-3.51 -7.45
-3.83 +3.67
+0.11 -2.01
:
-3.83 +3.67
-3.51 -7.45
+0.11 -2.01

+3.85 +0.20 -4.84 -7.39 +2.52 +5.48 +3.05
+1.91 -0.85 +0.87 +0.82 -0.91 +0.17 -1.46
:
+1.91 -0.85 +0.87 +0.82 -0.91 +0.17 -1.46
+3.85 +0.20 -4.84 -7.39 +2.52 +5.48 +3.05

+3.40 +4.60 +0.00 -1.26 +6.13 -1.34 -6.26 -6.52 +3.92 +5.64
+0.34 -1.11 +1.23 +0.20 -1.88 +0.58 -1.23 -0.81 -2.71 -2.92
-0.29 +4.79 +3.29 -3.76 -1.87 +3.20 -3.47 -4.79 +3.40 +0.10
+1.92 +5.48 -4.77 -4.20 +4.86 +1.60 +5.91 -0.15 +0.74 +1.27
+0.97 -0.22 +1.93 -0.97 -1.97 -1.52 -3.27 -0.61 -1.19 -1.12
+1.31 -0.72 +0.74 -0.50 +0.89 +0.49 -2.21 +0.57 -1.42 -2.25
:
-0.29 +4.79 +3.29 -3.76 -1.87 +3.20 -3.47 -4.79 +3.40 +0.10
+0.34 -1.11 +1.23 +0.20 -1.88 +0.58 -1.23 -0.81 -2.71 -2.92
+0.97 -0.22 +1.93 -0.97 -1.97 -1.52 -3.27 -0.61 -1.19 -1.12
+1.31 -0.72 +0.74 -0.50 +0.89 +0.49 -2.21 +0.57 -1.42 -2.25
+1.92 +5.48 -4.77 -4.20 +4.86 +1.60 +5.91 -0.15 +0.74 +1.27
+3.40 +4.60 +0.00 -1.26 +6.13 -1.34 -6.26 -6.52 +3.92 +5.64

+7.49 +2.56 -0.94 -1.84 -0.78 +0.58
-3.98 +3.08 +6.69 +1.27 +4.31 +1.22
-7.41 -1.32 +0.27 -2.90 +1.42 -0.57
-0.47 +0.93 -2.18 -0.54 -5.07 -4.07
-1.44 +1.59 +0.87 +6.78 -8.60 +0.52
+6.13 +0.37 +2.24 +6.03 +4.01 -3.02
:
-7.41 -1.32 +0.27 -2.90 +1.42 -0.57
-3.98 +3.08 +6.69 +1.27 +4.31 +1.22
-1.44 +1.59 +0.87 +6.78 -8.60 +0.52
-0.47 +0.93 -2.18 -0.54 -5.07 -4.07
+6.13 +0.37 +2.24 +6.03 +4.01 -3.02
+7.49 +2.56 -0.94 -1.84 -0.78 +0.58

+0.58 -3.77 +1.87 +3.44 +2.47 -5.46 +3.69
+4.42 +6.98 +5.65 +3.61 +4.44 -0.19 -3.33
-7.55 +7.96 -4.78 +6.09 +2.70 -6.23 +0.90
+6.83 -2.04 +4.38 +2.46 +3.38 +6.10 -2.57
+6.87 -3.29 -2.26 +3.57 -3.98 -1.00 +7.41
:
-7.55 +7.96 -4.78 +6.09 +2.70 -6.23 +0.90
+0.58 -3.77 +1.87 +3.44 +2.47 -5.46 +3.69
+4.42 +6.98 +5.65 +3.61 +4.44 -0.19 -3.33
+6.83 -2.04 +4.38 +2.46 +3.38 +6.10 -2.57
+6.87 -3.29 -2.26 +3.57 -3.98 -1.00 +7.41

-5.26 +0.25 +3.88 +0.56 +0.06 -5.79 +0.29 +0.30 +0.29 +0.01
+6.09 -3.58 -0.41 +1.20 -3.47 +6.64 -3.23 -2.61 -3.41 -3.04
+4.08 -0.16 -3.32 -0.09 -0.39 +4.30 +0.00 +0.05 -0.07 -0.40
:
-5.26 +0.25 +3.88 +0.56 +0.06 -5.79 +0.29 +0.30 +0.29 +0.01
+4.08 -0.16 -3.32 -0.09 -0.39 +4.30 +0.00 +0.05 -0.07 -0.40
+6.09 -3.58 -0.41 +1.20 -3.47 +6.64 -3.23 -2.61 -3.41 -3.04
---
+2.36 +0.28 +0.26 -2.33 +0.77 +1.04 +1.99 -3.35
+6.71 +2.36 +0.81 -2.85 +4.28 +2.43 +6.47 -2.22
+2.10 +1.79 -1.99 +1.60 -2.10 -1.23 +2.48 +2.17
-3.89 -2.35 +2.36 +0.24 +8.17 +2.44 -4.38 -0.47
-1.44 -3.48 +1.33 +1.08 +2.32 +1.33 -0.89 -1.98
:
-3.35 -2.22 +2.17 -0.47 -1.98
+1.99 +6.47 +2.48 -4.38 -0.89
+1.04 +2.43 -1.23 +2.44 +1.33
+0.77 +4.28 -2.10 +8.17 +2.32
-2.33 -2.85 +1.60 +0.24 +1.08
+0.26 +0.81 -1.99 +2.36 +1.33
+0.28 +2.36 +1.79 -2.35 -3.48
+2.36 +6.71 +2.10 -3.89 -1.44

+0.68 -0.40
+0.67 +0.85
-0.38 -0.48
+5.77 -5.57
+7.35 -7.54
-1.05 +0.68
-1.74 +1.98
:
-0.40 +0.85 -0.48 -5.57 -7.54 +0.68 +1.98
+0.68 +0.67 -0.38 +5.77 +7.35 -1.05 -1.74

+0.02 +1.88 +4.22
-3.82 +2.02 -7.32
+3.04 +3.87 +5.44
+0.50 +3.04 +6.12
-0.58 +0.29 -3.75
-3.23 -0.67 +3.04
:
+4.22 -7.32 +5.44 +6.12 -3.75 +3.04
+1.88 +2.02 +3.87 +3.04 +0.29 -0.67
+0.02 -3.82 +3.04 +0.50 -0.58 -3.23

+2.14 +4.01 +3.27 -6.89 -0.11
+3.35 -1.22 -1.89 -2.42 -1.30
:
-0.11 -1.30
-6.89 -2.42
+3.27 -1.89
+4.01 -1.22
+2.14 +3.35

-3.41 +1.32 +1.96 -0.50 +1.86 +0.53 -2.86 +3.21 +3.58 -4.88 -1.18 +4.30 -1.48 +4.96 +1.18 -0.88
-3.05 -4.88 -3.67 +0.58 +5.03 -5.89 -5.17 -1.29 +1.19 -4.49 +5.48 +1.15 +5.30 +1.20 +2.04 -5.97
+0.08 -6.07 +0.51 -0.95 -3.30 -0.62 -4.78 +4.98 -4.49 +2.62 +2.24 -3.60 +0.21 -0.11 +1.46 +3.66
+5.12 -2.07 +4.95 -5.78 -5.41 -1.57 -1.28 +3.59 +2.37 +5.20 +0.75 -4.33 -3.13 -4.05 -1.09 +4.86
-5.53 +1.22 +2.40 -5.17 +5.37 -1.43 -5.31 -4.48 +1.73 -0.16 -1.60 +5.05 +1.03 +1.87 -3.52 +1.83
:
-0.88 -5.97 +3.66 +4.86 +1.83
+1.18 +2.04 +1.46 -1.09 -3.52
+4.96 +1.20 -0.11 -4.05 +1.87
-1.48 +5.30 +0.21 -3.13 +1.03
+4.30 +1.15 -3.60 -4.33 +5.05
-1.18 +5.48 +2.24 +0.75 -1.60
-4.88 -4.49 +2.62 +5.20 -0.16
+3.58 +1.19 -4.49 +2.37 +1.73
+3.21 -1.29 +4.98 +3.59 -4.48
-2.86 -5.17 -4.78 -1.28 -5.31
+0.53 -5.89 -0.62 -1.57 -1.43
+1.86 +5.03 -3.30 -5.41 +5.37
-0.50 +0.58 -0.95 -5.78 -5.17
+1.96 -3.67 +0.51 +4.95 +2.40
+1.32 -4.88 -6.07 -2.07 +1.22
-3.41 -3.05 +0.08 +5.12 -5.53

-4.67 +0.04 +0.76 +2.76 -0.50 +5.41 +7.67 -0.23
-2.56 -2.45 -0.77 +0.73 +0.39 +1.72 +3.55 +3.02
-0.53 -0.90 -0.15 +4.12 +0.44 -1.52 +1.02 -0.57
+0.68 -0.81 -1.33 +0.77 -0.89 -0.36 -0.54 +0.41
-0.03 +0.06 -6.00 -8.29 +1.17 -1.37 -0.92 -0.10
+4.03 +0.79 -3.46 -3.27 -0.31 -3.36 +6.88 -1.82
:
-0.23 +3.02 -0.57 +0.41 -0.10 -1.82
+7.67 +3.55 +1.02 -0.54 -0.92 +6.88
+5.41 +1.72 -1.52 -0.36 -1.37 -3.36
-0.50 +0.39 +0.44 -0.89 +1.17 -0.31
+2.76 +0.73 +4.12 +0.77 -8.29 -3.27
+0.76 -0.77 -0.15 -1.33 -6.00 -3.46
+0.04 -2.45 -0.90 -0.81 +0.06 +0.79
-4.67 -2.56 -0.53 +0.68 -0.03 +4.03
